Every row has a hidden score. In each pair, how much higher is the second row's than the first's? 20 means about the same, 40 much higher and 0 much lower. The score is a weighted sum of the row's numbers plus the product of two more (or one squared), each taken from its middle value.
[ 30.  -6.   3.  31.   7. -13.  11.  28. -19. -25. -18.   9.  26. -11.]
[-25.   9. -26.  20.  38. -19. -22.   7. -19.  20.  10. -62.  -4. -18.] ~ 29
[-40. -16.   9.  -7.   4.   1. -32.  -3.   1.  -4.   0. -40. -24.  25.]
[ 18. -61.  36.  47.  52. -32.  68.  14.  72. -62. -28.  38.  56.  37.] ~ 22
[-28.  22.  37. -38.  17. -16. -20.   8. -22.  47.  15. -39. -20.  -2.]
[-24.  -5.  58. -10.  24.  -8.  23.  26.  25.   8.  46. -20.  20.  -9.] ~ 25
[  6.  38.  -1. -26. -31. -19. -24.  63.  -7.  22.  26. -25. -43.  16.]
[ 12. -11.  35. -11.  25. -15. -42.  79.   0.  35. -16. -14. -40.  28.] ~ 32
[ 61.  46. -49.  40. -18.   1. -21.  -2. -43.  25.  23. -42.   1. -37.]
[ 64. -28.  44.  -5. -33.   1.  59.  -7.  30. -33. -31.  38.  81.  -7.] ~ 23
[ -1. -37.  13.  -9.  27.   1.   3.  14.  10. -28. -26.  93.  -3.  84.]
[-23. -43.  -4.  12.   5.  26. -10. -37. -14.  14.   5. -27.  -3. -26.] ~ 7
[ 15.   6.  64. -24. -20.  57.  21.  13.  20. -31.   9.   7.  -7.  46.]
[ 34.  28.   2. -13. -56.  12. -37. -25. -16.  36.  20. -19. -31.   8.] ~ 20
[-23.  29.  33. -10. -12.  -8. -28. -24.   5.  27.  42. -51. -37.  25.]
[ 51.  46.   0.  18. -31.  16. -33.  29. -33.  46.  39. -31. -25.   1.] ~ 17
[-16. -50.  49.  20.   7. -13.  64.   2.  25. -40.  39.  53.  60. -38.]
[-31.  32.  -6. -33.  15.   2. -60.  87. -32.  39.   3. -36. -84.  74.] ~ 20
[-15.   3. -30.  13.  12.  -5.   9.  12.  30.   1.  47.  -2.  -7.  18.]
[-11.  19.   6.  15.   7. -21. -14. -38. -47.  36.  45. -39.  -3. -68.] ~ 16
[-14.  56. -15. -36.  41.  16. -54. -27. -50.  28.   8. -31. -36. -15.]
[ -8.  40. -18. -13. -13. -16.  -5. -21.   4.  -1.  -4.  20.  18.  -8.] ~ 10
[-28.  43.  10. -29. -46.  12. -15.   3.   3.  39. -43. -22. -14.  21.]
[-11.   6. -54.  20.  28. -19. -41.   4. -12.  56.  41. -23. -38.   2.] ~ 25
[-40.  -8.  35. -33.  21.  17.  22.  -7.  -8. -20. -29.  -6. -15.  47.]
[  4. -23. -53. -54.  18.  42. -32.  38. -20.   1.  -6.   4. -17.  -2.] ~ 15
[-17. -14.  -5. -42.  38. -21. -35. -31.  10.  22.   5. -11. -36.  -5.]
[ -1. -20.  16. -45. -19. -23.  17.  22.   7. -10.  -6.  55.   8.   8.] ~ 18
[ 10.  13. -10.  26.  -8.  -1.  -1. -41.  31. -29.   5. -10.  18.  15.]
[ -8.   7. -18. -36. -41. -71.   4.   6. -28.   1.  18. -40.   6.   5.] ~ 19
[ -9.  15.  15. -32. -46.  -4. -11.   0.  10.   6.  20.   5. -18.  14.]
[  6.  25. -33.  18. -24. -57.  11. -37.  -7. -32.  13. -24.  14. -39.] ~ 15
[ 39. -63.  57.  49.  -6.  34.  67. -27.  79. -56. -16.  62.  39.  54.]
[ 15.  33. -26.   2. -18.  25.   2.   0. -50.  39.  38. -65. -12. -32.] ~ 16
[-26.  60. -13.  30.  -3.  33. -30.  62. -30.  26.  23. -19. -26. -31.]
[-17. -14.  30.  12. -29.  52.  12.  37.   9. -30. -18.  41.  -7.  77.] ~ 24
[  8. -29. -33.  33.  25.  -6. -36.  -2. -46.  28.  42. -53. -14.  12.]
[ 33. -33.  12. -50.  -6.   8.  21.  13. -13.  22.  10.  16. -11.  11.] ~ 19
[ 63.  11.  29.  21.  28.   1.   2. -44.  28. -11.  19.  53.  35.  23.]
[ -1.   0.  42. -31.  14.   7.  53. -50.  41. -50. -45.  31.  38. -12.] ~ 17
[ 14.  -3.  17.  18. -43.  51.  -4.  56.  21. -22. -26.  38. -24.  63.]
[  5.  15. -37.   5. -13.  15. -24.  15.  -3.  42. -12.  27. -47.   4.] ~ 29
[ 38.  54. -63.  14.  28.   9. -23. -10. -34.  20.  50. -10.  -8.  23.]
[  2.  21. -14.  34.  41.  46. -12.  -5. -70.   1.  29. -13.  -1. -22.] ~ 7
[  8.   9.  27.  13.  25.  23.  39.   4.  83. -42.   7.  72.  64. -13.]
[  9. -13.  10.  20. -21.  41.  60. -46.  18. -22. -30.  28.  50. -33.] ~ 18
[ 52.  72. -31.   2.  22. -11. -34.   8. -57.  55. -13. -43. -22. -52.]
[-17. -25.  48. -32. -10.  49. -16.   1.  -6.  -9. -10.  36. -53.  55.] ~ 35
[ 21.  -1.  11.   9. -43.  19.   0. -35.  10.  22. -15. -26. -12.  -2.]
[ 40.  -5. -90.  -6.  28. -27.  -8.   0. -13.  43.  28. -50.  -7. -24.] ~ 24
[ 17. -44.  57.  24. -23. -34.  57. -57.  17. -36. -20.  63.  75. -24.]
[-14. -99.  46. -86.   9.  60.   0.  55.  -1. -12. -48.  40. -24.  72.] ~ 28
[  5.  62.  26. -27. -33. -28. -23.  -5.  -6.  12.   4.  21. -26.  18.]
[ -8. -20.  -1.  18. -22. -16. -11.  10. -23.  30.   4. -24.  10. -61.] ~ 31
[ 15. -42. -47.   3. -23.  12.  -6.  23.  28.  20. -19.  31.  -5.  23.]
[ 37.  23. -12. -14.   4.  27.  21.  17.  31. -14. -18.  34.  13.   2.] ~ 15
[ -9.  10.   5.  10. -52.  15. -12.  -2. -16. -29. -31.  22.  -4. -17.]
[-22. -13.  19.  31.  -5.  37.  24. -17.   5. -12. -10.  -4.  33. -32.] ~ 26
[-46.   8. -60. -44. -10. -14. -39.  23.  15.  29. -27. -30. -38.  27.]
[ 22. -47.  55. -24.   3.  -9.  61. -47.  47. -35. -21.  41.  71. -17.] ~ 14
[-37.  31. -54.  51.  20. -26.   3. -68. -19.  37.  43. -16.  41. -69.]
[  5.  23. -31.  -6. -51. -38. -30. -35. -25. -16.  26.  10. -23. -15.] ~ 16
[ 10.  -2. -29. -35.   4.  14.   2.   3.   2.   8. -56.  -6. -37.  20.]
[  7. -52.  46. -21.  -4.  39.  30.  12.  18. -10. -75.   9.   7.  26.] ~ 13
[ 16. -17.  26.   6. -16.  28.  19. -16.  12. -60. -38.  34. -10.  25.]
[-26. -23.  -2.  27. -14. -18. -29.  12. -54.  39.  25.   4. -44.  36.] ~ 24
[  5.   0.  -5.  18.  41. -16.  48. -34.  23. -19.   8.  22.  70. -84.]
[ 39.  72.  -7.  43. -17. -24.  10. -25. -41.  12.  15.  -9.  39. -29.] ~ 16
[-18. -33. -32. -65.  36.  -2.  15.  32.  23.  -5.  15.   1. -22.  32.]
[-14. -10.   5. -50.  -4.  19.  20.  -7.  37. -64. -42.  25.   0.  72.] ~ 21
[ 13. -13.  71.   1. -55. -53.  35. -29. -47. -29.   0.   1.  44. -64.]
[ 24.  12.  46. -47.  33.  48. -16.   6.  11.  10.  50.  14. -12.  27.] ~ 34
[ 28.   9. -56.   3. -28. -68. -10.  -6. -51.  21.  38. -26.   3. -74.]
[  8.  20. -27.  35.   2. -19.   6. -18. -44.  25.  60. -27.  20. -52.] ~ 19
[ 46. -67.   5.  57.  33. -19.  55. -44.  61. -65. -59.  52.  59. -45.]
[ 18. -22.  81.  49.   4.  -7.  51. -41.  33. -53. -27.  36.  30. -25.] ~ 8
[ 19.  10.  52.  48. -40. -12. -39.   9.  -9.   3.  21.   8. -42.   3.]
[ 31. -31. -45.  50.   4.   7.  15. -21. -30.  14.  23. -20.  17. -34.] ~ 23
[ 71. -59.  26. -35.  78. -15. -16.  -9.  28. -25. -45.  13. -15.  -4.]
[  3.  -3. -11. -31.  10.  23. -24.  31. -22.  -5. -23. -20. -20.  10.] ~ 19
[  6.  36.  40.  18.  13.  30.   0. -12.  -6.  -2.  34.   4. -29. -25.]
[-12.  24. -35.  57.  12.  -3. -45. -10. -40.  20.   8.  22.   0.   3.] ~ 22
[  2.  10. -16. -11.  12.  32. -10.  26.  12.  15.   2. -38.   6.  -7.]
[-52.  29.  13. -30. -23.  68.   4. -42.  15. -15. -11. -30. -15.  24.] ~ 21
[ 13.  31. -21.  -5.   2. -40. -39.  25. -14.  30.   4. -66.  -6. -46.]
[-74.  12. -78. -61.  15. -13. -57.  14.  -7.  36. -19. -54. -30.   2.] ~ 17
[ -8.  32.  45. -15.  35. -13. -10.  25.  38.  10. -13. -19. -29. -15.]
[-20.  -1. -40.  49.  28.  -2.  -8. -23.  17.  15.  32. -23. -13.   1.] ~ 26
[-35. -89. -49. -55.   6.  -1.  48. -12.  74. -75. -20.  47.  24.  10.]
[-17.  47.  29. -32. -56.  52. -12.  16.  18.   5.   1.  31.   2.  62.] ~ 20
[-16.   0. -18.  33.  37.  25. -18.  17.   9.  15.  -6. -22. -17.  45.]
[-29.  37. -51. -27.  23.  -8. -53.   3. -90.  83. -48. -50. -23.   6.] ~ 24
[ 19.   6. -39.  -6.  25.  -9.   1.   0. -64.  22. -46. -13.   7.  11.]
[  2. -18. -10.  25.  24. -20. -25.  -3. -11. -14. -15. -37. -32.  38.] ~ 13
[-45. -53.  39.  -6.  13. -44.  48.  12.  27. -50.  10.  30.  29.   3.]
[ 11. -47.  26. -44.   7. -39.  63. -18.  22. -13.   2.   7.  35. -19.] ~ 15
[ -1.  18.  52. -29.  -6. -27. -10. -24. -16.  10. -20. -14. -13.  45.]
[ 13.  21.  36.  24.   6.  21.  37.  11. -16. -30. -73.  19.  35.  39.] ~ 18
[ 32.  -1. -11.  21.   5.  28.  47. -32.  30. -14. -16.  16.  39.   2.]
[ 15.  40.  -6. -23. -11.  -4.  10.  -8. -48.  25.  49.  23. -19. -70.] ~ 33
[ 17. -48.  24. -80.  -9.  21. -12.   8.  41. -14. -62.  31. -32.  54.]
[ 11.  18.  14.  -7. -34.  -9.  39.  -1.   5. -36. -17. -11.  39. -11.] ~ 8
[ -5.   5.  11. -36. -19. -10. -26.   2.  38.  -3. -31.  41. -32.  40.]
[-14.  26.   3.   2.  12.  18. -36.  15.  -1.  30.  13.   6. -17.   7.] ~ 18
[ 21.  -3.   3. -33.  -4. -63. -20.  -1.  -2.  33. -29.  29.   4.   5.]
[-16. -31.   8. -26.  23.  15.  45. -32. -10.  36.  22. -11.  70. -63.] ~ 22
[  3. -37.  56.  -5. -12. -11.  83. -46.  52. -52.   5.  40.  67. -10.]
[ 16.  17. -19.  12.  27. -13. -30. -28. -38.  17.  32. -36. -21. -29.] ~ 21
[  6. -12. -40.  -9. -16.   9.  -4.  38. -53.  50.  25. -14. -28.  -9.]
[  7.   2. -55.  20.   8. -25. -19.   7. -14.  43.   6.  -2.  -3. -16.] ~ 22
[ -4.  38. -92.  51. -22. -49. -63.  19. -49.  58. -28.  -9. -37. -13.]
[ -2. -28.   1.  57.  19.  13.  55. -49.  37. -20.  12.  -9.  71. -53.] ~ 25
[ 47.   3. -11.   0. -26. -35. -35.   8. -46.   7.  12. -43. -32. -12.]
[ -4. -76.   9. -21. -14.  27.  69. -29.  66. -78. -22.  84.  54.  17.] ~ 28
[ -3. -34.   2.  26.  -6.  29.  18.   3.  -8.  17. -17.  81.  27. -10.]
[-24. -23. -60. -32.   8. -13. -30.  -9. -36.  19. -13. -16. -32.   1.] ~ 19
[ -1.  18. -35. -22. -31. -64.   5.   4. -19.  13. -13. -21.  -6. -15.]
[  4. -39.  11.  -7.  41. -64.  22.  12.  28. -21.  41. -11.  23. -66.] ~ 37
[ 11.  25. -48.  12.  21.  -7. -44.  39. -24.  51. -28. -54. -57.  -3.]
[-23. -30.  69. -22.  -5.  29.  65.  21.  63. -50. -43.  69.  42.  39.] ~ 20
[  8.  17. -36. -21. -55.   9. -40.  20. -15.  25.  43.   5.   3. -27.]
[ 11.  11.  -6.  18. -25.  20.  16.   3. -17. -22.  14.   0.  -5.  17.] ~ 16
[ -9. -10.  14.  16.  30. -47.  56. -33.  -4. -24. -17.  62.  66. -54.]
[  3. -75.  12.  14.  -9.  21. -14.  -3.  10. -11.  17. -34. -20.  54.] ~ 31
[-41.  -5.  57. -39. -20.  -7.  17.  -6.  39. -48. -48.  15.  23.  33.]
[-38.   2.  13. -47.  23.  -3. -24. -10. -14.  26. -37. -24. -18.  38.] ~ 27
[ -8.  25.  45. -21.  20.  31. -16.  27. -16.  12. -16.  12. -28.  29.]
[ 26. -25.  27.  -5.  21.  20.  48. -42.  16. -35.  -3.  14.  38. -13.] ~ 13
[-14.  45. -62.  76. -14.  10. -61.  -1. -56.  56.   7. -68. -18. -19.]
[ -9. -49. -11.  -4. -23. -28.  -3.  31.  20.  11.   0. -22.   5.  30.] ~ 33
[ 21. -92.  22.  14. -25. -32.   5. -13.  36. -45.   7.  57.   6.  10.]
[-42.  17. -16. -17.  -1. -30. -42.  42.  -9.  30.   8. -27. -42.   9.] ~ 13
[ 58. -60. -11.  10. -30.  -5.  50. -47.  44. -34.   9.  27.  55. -41.]
[-12.   6.  -2.   8.  14.  -8.   8.  32.   2.   8. -34. -11.   3. -26.] ~ 19
[ 29.   8.  -4.  19.   4. -13. -12. -28. -43.  -6.  -6.  34. -13.  16.]
[-37.  40.  21.  -4.  43. -33.  -3.  10.   8.  45.   5. -10. -11. -29.] ~ 9
[ 10.  58.  23.  -9. -10.  -2. -12.  -5.  -2.  10.  45.  12. -32.  13.]
[-12.  -7.  62.  30.  25.  -3.  11.   0.  41. -17.  -8.  18.  -2.   2.] ~ 10
[ 49. -21.  25.   9.  29.  22.  45. -44.  -7. -56.   7.   0.  32. -54.]
[ 16. -57.  33. -22.  31.  25.  73. -66.  68. -69. -31.  27.  90. -28.] ~ 26
[-15.   6.  43. -24.  20.   0. -28.  56.   8. -15. -23.  70. -38.  44.]
[ -8.  28. -28.   4.  14.   2. -26.  -4. -35. -21.   8. -19.  -4.  -4.] ~ 11
[ 25. -16.  -6. -14. -13. -35. -10.  -5.  27.  13. -16. -28. -35.  14.]
[  7. -60.  49.  39. -37. -23.  35. -54. -16. -26.  22.  51.  49. -40.] ~ 21
[ 28.  -3.   0. -12.  15.  10. -35.  -4. -21.  13.  26.  12. -25.  -5.]
[ -9. -52.  29.  -1. -30.  62.  23. -14.   5.  -9. -25.  34.   3.   9.] ~ 20
[ 15.  22. -12.   4.  23. -38. -37.  19. -26.  48.  34. -18. -26. -51.]
[  9. -33.  20.  34. -20. -16.  58. -24.  19. -45. -13.  79.  55.  -9.] ~ 19
[-41.   9.   7.  28. -38.  14.  -2. -45.   2. -12. -47. -32.  -4.  -4.]
[-28. -27. -25.  -5.  -8. -28.  65. -66.  14. -91. -30.  42.  76. -16.] ~ 20
[ -2.  28. -54. -34.  12.  -4. -32.   9.  -2.  20.   4.  -6. -29.   4.]
[  0. -44.  11.  30.  -8. -26.  23.  47.   4. -26.  36.   8.   6. -16.] ~ 25
[ 13.   4. -32.  28.  57.  -3. -15. -18. -12.  13.  -6.  -4.  -3.   2.]
[ -4. -18.   9.  -2.  16.  24.  39. -16.  68. -52. -17.  15.  16.   2.] ~ 15
[-18.   7.  18. -22.  20.  20. -22. -38.  15.  11. -38.  39. -11.   5.]
[-17.  18. -10. -28. -31. -16.  -1.   6. -18.   7. -42.  14.   2. -17.] ~ 10
[ 21.  -8.  36.  -7.  56. -25. -24.  -6.  60.  -4.  10.  30. -12.  52.]
[ 25.  56. -21.  30. -18.  11. -31.  12.   6.   0.  25.   0.  -2. -30.] ~ 13
[ -7.  37. -64.  46.  27. -16. -33.  21.  -8.  14. -15. -23. -22. -44.]
[  4. -22.  23.  29.  27.  22.  72. -30.  74. -92.  -3.  52.  70. -37.] ~ 14
[ -5.  -5. -17.  26.  20. -12. -28.  23. -53.  27.  39. -38. -14.  -9.]
[ 24. -20.  41.  17. -29.  24.  47. -19.  10. -56. -18.  14.  58.  -8.] ~ 12
[-19. -12. -12.  12.  26.  -4.   1.   9.  27.   2.   8.   0. -21.  32.]
[-19.  -7.  40. -30.  21.  14. -19.  33.   8. -46. -18. -21. -22.  55.] ~ 14
[ -1. -42.   2.  26.  -9. -15.  76. -41.  57. -39. -31.  63.  51. -46.]
[ 12.  37. -40.  -5.   1. -30. -15.  22. -70.  42. -18. -18. -38. -10.] ~ 26
[  2.  31. -41.  40.  28.  19. -51.  -9. -31.  39.  26.  -6. -41. -11.]
[ 10.  16.  11.  65. -26.  -7. -36. -34. -47.  31.  38. -33. -15.   0.] ~ 15
[ 12. -42. -21. -58.  20.  34. -11.  42.  17.  12.  12. -45. -24.   9.]
[ -8. -24. -42. -21.  -2.  26.  -2.  -1.  -2.   1. -22.   4. -29.  11.] ~ 20
[ 46.  14.   6.  37. -11.  -7. -33.  11.  18.  23.  30.  22. -49.  26.]
[ -5.  20.  44. -40. -34.  30. -21. -15.  -1.  32. -18.   1. -26.   6.] ~ 22
[  3.  21. -47.   9.   9.  31. -18.   1. -12.  32.  10. -63.   1. -26.]
[ 36.   4.  94. -47.  37.  12.   6.  20.  36. -27.  -4.  27. -11.  61.] ~ 21
[ 33.  -5.   2.   9.   8.  -4. -15.  38. -20. -10.  -9. -16. -15.  28.]
[ -8.  50. -43. -12.  38. -14. -21.  50. -57.  45.  22. -27. -26. -22.] ~ 26
[ 19.  30. -29.  -4. -25.  26. -22. -11.  20.   7. -18. -38.   4.   6.]
[-32.  11.  35.  10.   9. -30. -33.  27.  12.   1.  -1. -13. -33.  20.] ~ 24
[  4. -24.  24.  19. -70.  25.  36. -16.  -4. -65.   8.  61.  53. -18.]
[  5.   8.   6.   5.  17.   0. -18.  14. -26.  14.   3. -13. -13.  -7.] ~ 23
[ 25. -34.  38.  20.  20.   7.  68. -37.  76. -39. -38.  32.  82.  32.]
[ -2.  35.  -3.  18.  33.  50. -19.  38. -12.  -7. -31. -10. -18.  14.] ~ 17
[ 47. -24. -34. -27. -46.  -4.  30. -24.  15.  -1.  -9.   0.  38. -47.]
[ -1.  15. -26.  58.  19.  17. -22.  17. -39.  19.  -1.  -8. -56.   2.] ~ 22
[-35.  66.  25. -37. -33. -21. -10. -23.  14.  53.   6. -15.   6.   0.]
[-22.  -5.  16.   4. -18. -48. -51.  22. -19.  15.  15. -35. -22.  11.] ~ 33
[ -4. -30.  13. -51.   7.  17.  -8.  59.  44. -37.   3.  38.  -3.  48.]
[ 14. -15. -49.  62. -16. -70.  17. -46. -50.   2.  31. -20.  55. -75.] ~ 24
[-17.   5.   2.  20.  -4.  15.  70. -45.  30. -59. -25.  46.  69. -68.]
[ -7. -27.  24. -46.  19.  21.  -6. -36.  41.  -7. -10.   2. -10.   4.] ~ 26
[ 15.  -3. -40.   6.  38.   3. -13.  57.  12. -31. -10.  -9.  -9.  17.]
[ -2.  57. -41.  43.   4.  -8. -15.   2. -18.  53. -11. -21.  -9. -27.] ~ 20
[-12.  32.  10.  -2.   1. -10.   2. -12.   0.   6.  12. -11.  20. -36.]
[ 21.  41.   9.  49.  -1.  -4.  -2. -16.   1.  -3.  21.   3.  25. -25.] ~ 18
[ 15.  63. -54. -13.  22. -62. -23.   2. -38.  37.  -1. -93.  -4. -51.]
[  5.   1. -12.  25.  13.  41.  -7. -35. -33.  14. -27.  15. -10.  23.] ~ 37
[-41. -16.  22.  15.  -8.  24.  -1.  63.  19.  -1.  19.  43. -49.  30.]
[ 22.  57.  31. -44.  11.  -5. -46.  40. -44. -20.  22. -42. -35.  25.] ~ 11
